Rows swapped in pairs by one turn or mirror: which row each one swaps with:
k688: [-21  -1   0 -12  10  12   8  38 -10 -32  50   9 -14  12   1   6  -7]
k13: [ -8   0 -40   7   9 -41  20  14  -5   7  -2  27 -10 -43  31  17 -16]
k439: [ -1  -4  27   1   9  12 -18   8 -36  -6   2  -7 -12  17  50   8 -27]
k23: [ -7  -2 -38 -28  -2  21  18   9  46  19   7  15  -3 -40  15   0 -19]
k827: [  3  -7 -17  -5  10  34  -7  28  50  10  40   7  -5  -3  15  10   2]
k588: [  2  -2  28 -17   9  23  18   7   4  -3  10 -49 -14 -19  18   9 -16]
k742: [ -6  14   5  15  36  -5  24  24 -19 -35   2  11  -6  11  29  21 -34]
k517: [-20 -35 -18   3 -20  -2   0 -18  23   2  16  15 -26  18  13  -3  14]
k395: [  2 -16 -32  -9 -23  13 -15   6  -3  23  24   6 -10 -41   6 -30  -5]
k173: [-10  13 -31  -5   6  39  17  -2  10  -3  38  43 -33  -8   2  10 -15]
k266: [  9  11 -10 -21   3  22  45  13 -17  34   7  23 -19 -19  -8   8 -32]
k642: [ 23 -28 -18  17  15   8  -9 -22  -1   4  -2  16  15 -26  25 -30 -12]
k616: [  6   3  41  -2   2  27   2   0   9   7  34  -7  10 -29  35   5 -24]
k443: [-15  27   5  -2   6 -15  31  11 -17 -18  11  24 -16  32  29  31 -17]
k123: [ -1   9  33 -19  14 -16  20 -26   5   4 -17 -19 -13 -10  39  15 -13]
k909: [ -4 -18 -19 -14  -5   2 -34  27  18 -12  46   8  -4 -18  18  -9  16]
k32: [ -5   5   8  11  16  33 -26 -26   4 -10 -20   1 -40  -3  29   3 -18]
k990: [ -1   3  46  11  -2 -21  19  -1 -19   9  10  38 -21   4  12  -2  -5]
k819: [ 12   5   9 -29  20 -16  -2  39  -1  -2  41  50 -17  -8  17  10  -5]
k523: [ -3  10 -44 -11  -3 -16 -26  16 -23   1 -33  14 -23   6  11  -3 -18]
k213: [ -1 -31 -33  -5 -16   7  -9 -11 -10  26  15   6 -22 -28   3 -21  16]
k415: [  6  25   9 -37  10   3  53  12 -13   6  -1  24 -14  12   1  16 -16]
k50: [ -9   2   7   3  30  15  -2  41  -8 -24  37 -11   7 -13  22  13 -38]
k801: [ 19   2  -3 -46  30   3  13  16  31  27 -17   8 -17  13  17  -2 -20]
k864: [  3  -8  -1  20  11  10  16   0   8   1 -39  30 -22  22  41   1   5]
k681: [  2   7 -48  15   7 -32 -12  11  19   0  12  16 -17   5 -10  21  -9]
k984: [ -1  -5  52  13   2   9   2  14 -11   2 -21  26 -17 -23  15   3 -27]
k752: [-31 -12 -23  -6 -18  17   7   1  17  -3  -2 -26 -32 -10  -1   8  16]
k277: [ 10  -2   6 -32  13 -13  -4   8 -12   5  10 -47   2  14  30 -12  -5]
k730: [ -3  -1 -10  16  -1 -16  -5  24 -13  -4 -42  49  -9 -19  32   3  -4]
k188: [ 12  37 -11  26  -8   7 -24   3   8  15  24   7  -5 -45  20   7  -4]
k916: [ 11  19 -10 -11  -8 -16  51  27 -10  37   1  14   4 -23   9   9 -24]
k62: [  9   3 -33 -11  15 -44  28  -6  -3   3 -28  26   5  -9  18  13 -14]
k879: [  2   4   5 -20  15  16  -7  -4 -21   2   0 -47 -29  16   8   0 -11]
k448: [ 10  -2 -17 -11   9 -13  -6  -9  22   2  27 -29  23 -34  11  -7  10]
k288: [ 10   1  48   4   6   0   7  -2  13   8  48  13  -9 -17   3  -1  -6]
k911: [  9  12 -10 -18  19 -22 -36 -10  -3  -1  19  -2  14 -21  25 -22  18]
k509: [  1  -3 -19 -45  10  33   4   2   9   9 -34  40   1  -7   5  -5 -20]
k823: [ -2   9 -28   9  10  36 -15  17  23  -2 -27  29  20 -10  12   6 -27]
k441: [ -3   7 -19   7   6  19  49  15  13  12  -1 -29 -18  -8  18 -14  20]
k336: [-15  11 -24 -18   3  -3   0 -18  13  -9 -38  -6 -18  17  27 -15  17]
k843: [  3   6 -53 -11  16   3 -28  21 -12   7 -31  16  -9  -9   1   9 -21]
k960: [  1   1  22  30  13  -3  -2  29 -21 -20  -3  -6 -16 -31  43   0  10]
k722: [-47 -17 -12  25 -11  -3   0   3   1   9 -10   5 -28 -17  35  22  10]
k115: [-14   9 -14 -32  18  27 -28  12   9  10  15  46  22  -1  21   0  -3]
k507: [ -5  36 -14 -29  17  10  47   8   9  -4  34   2  13 -13  16  19 -11]
k482: [  6  -7 -30 -13  14 -21  -6 -15 -23 -15  15  33 -28   8  53   4 -21]
k410: [ -3  20   8   3 -20  11  17  31 -13  21  50  30 -12  -6   9  24 -18]

k62 swaps with k448
k642 swaps with k681
k730 swaps with k909
k266 swaps with k879
k688 swaps with k984
k916 swaps with k277

Rows swapped in pairs by one turn or mirror: which row each one swaps with:
k106: [ 26  49 -22 -10   7  -4  36   2   3  23 -30 -35   3  18 -19   4 -16]
k53: [ -9   4 -19  20 -18 -37  10  18 -22 -19 -46  10  15   7 -12  27 -23]
k216: [ 37  32 -20   0   6 -23  34  25   9  18 -39 -24  14  15 -32  17   0]
k409: [ 11   6  -8   3   9   0 -21  14 -21 -33  -8  40  14  16 -27  -7 -42]
k930: [ 10  -5  -8 -10 -26  21 -28   9  19  14 -43  19  30 -21 -37  -7  10]
k56: [ 33  25   3 -12  21 -13  -4  14  26   3   3 -16  25  33 -55   4  -6]
k679: [ 19  21 -29  -2 -20  -7  -4   9 -28 -16 -55  18  11  -1  -5  34 -39]
k248: [-22   4  -5   6  14  48 -23   3   5   6 -33 -16 -17  23   2 -11 -29]
k826: [ -1   9   5  21   7  52 -42  14 -18  12 -15 -14 -12  11  -5  -2  -9]
k116: [  7  34 -19  -5 -23  -2   4   5 -32 -25 -27  -4 -15  27   5  19 -32]
k676: [ -5  -2   7  14  18  41 -34  19   3   2 -23 -20 -14  11   5 -25 -21]
k519: [-27  11   0   1   8  39 -17  21   3   3 -14 -13 -20   6   7 -26 -15]
k52: [ -2   1 -16   9  13  46 -27   0  14  12 -12 -29 -21   4 -15 -20 -18]
k991: [ 17  21 -22   4 -30  -9  -1  17 -32 -19 -38   1  -9   9  -6  19 -51]
k748: [-19   0 -13  12  12  35 -33  13   9  10 -12  -7 -19   9  -6 -31 -13]
k884: [ 15 -11  14  -1 -11  15 -23  28  28  23 -49   9  40 -10 -28  -7  13]
k592: [ 44  34 -18   1 -10  -7  41  15   9  21 -31   6  15  12 -29  30 -10]
k193: [ -1 -19  -1  -2 -19  20  -5  27  14  37 -38   4  37  10 -36  -7  19]
k500: [ -3  17  12  -5   9  -1  -5  -1 -23 -31  -6  42  12   0  -2   3 -30]
k243: [  8  -5  15  -8 -35  18  -7  20  14  27 -49  11  33 -11 -31   2  16]
k874: [ 37  61  -8   1 -12  -9   8  19   4   8 -15 -35   0  11 -32  26   0]
k22: [ 17  12  12 -13  23 -17  17   2  36   7   3 -14  23  19 -33  29  -7]
k962: [-14   6   7  22   9 -12 -16  12 -26 -18  10  -7  11  34  -8   5 -39]
k396: [  2  11 -36  14 -26  -8  20  31 -27 -16 -31  23  -1   5 -10   8 -38]
k920: [ 46  47 -11  -5 -13 -12  35  18   4  25 -27 -22   8   8 -36  10 -19]
k640: [ -3  -5  12  13 -17  20 -37  19   7  33 -42  25  41 -12 -26  14  -1]
k848: [ 27  25  22  14   7 -20   5  19   2  20   1  16  52   7 -42  12  -3]
k655: [ 48  54 -11  11  -3  -6  14 -11  -3  33 -25   0   2  -5 -24  14  -2]
k97: [ 15  30 -20   8  -6  -8  -7  19 -44 -31 -45   7 -10   7   1  12 -28]
k914: [ 28  25  25   1  21 -23  14  23  28  20 -10  -5  38  21 -42   4 -10]
k142: [ 10   8   7  -8 -10  27 -16  11  29  30 -57  17  36  -4 -32   8  13]
k996: [  0   8  18  17  27  33 -41  11  15   1 -26   3  -6 -19   0  16 -36]
k319: [ 11  -1   5  -3 -12  19 -20  33  36  25 -39  11  29 -18 -31  24  14]
k928: [-37 -17  -3  -3   9  18 -29   8   8   3 -38  -3   2  16   0 -24 -22]
k538: [ 19  27 -22   6 -25 -16 -23   9 -27 -38 -41   4   3  -8 -16  21 -28]
k636: [ -6  -1   7  18   6  50 -20  13  -1  13 -17 -28 -24  10   2  -4 -22]
k422: [ 12   8 -27  -9 -18 -35   9   7 -26 -15 -43  22  30   5  -5  -1  -9]
k462: [ 18  16  20   7  23  22 -32  11  31  37 -40   7  23 -15 -28   7  10]
k744: [  9  -1  -2   1 -10  14 -40  20  35  27 -35  15  26 -13 -36   1  19]
k542: [  8  19  22 -14  -2 -27  23  13  12   6   5 -14  25  29 -40 -13  -2]
k15: [ 23  62   3  25  19 -16  24  11 -11  13 -18 -24  -3   4 -21  12  -1]
k108: [ -4  10  19  13  10 -10 -27  15 -24 -32 -15  19   9  20  -2   3 -47]
k179: [ -1   2 -39   6 -30 -23   1 -10 -19  -7 -34  -3  -6  23  -4  16 -33]
k865: [-26   7   9  13  14  32 -21   5   7  33 -10 -29  -2  22  -8 -20 -15]
k703: [ 20   3  15  23   9   1 -21  16 -19 -25  -1  31   3   1 -17  29 -41]
k199: [ 32  34 -27   9   9 -15  40  16  12  14 -19 -26   2   4 -36 -10 -18]
k344: [ 45  38 -21  13  33  -9   6   2  -3   8 -12 -31  -5  15  -5  22 -12]
k202: [-21   4  19 -22  -4  -1  -1  14  36  20 -38  -4  33  -3 -21 -25   0]

k542 swaps with k703
k216 swaps with k97
k748 swaps with k744
k676 swaps with k884
k462 swaps with k928
k848 swaps with k962

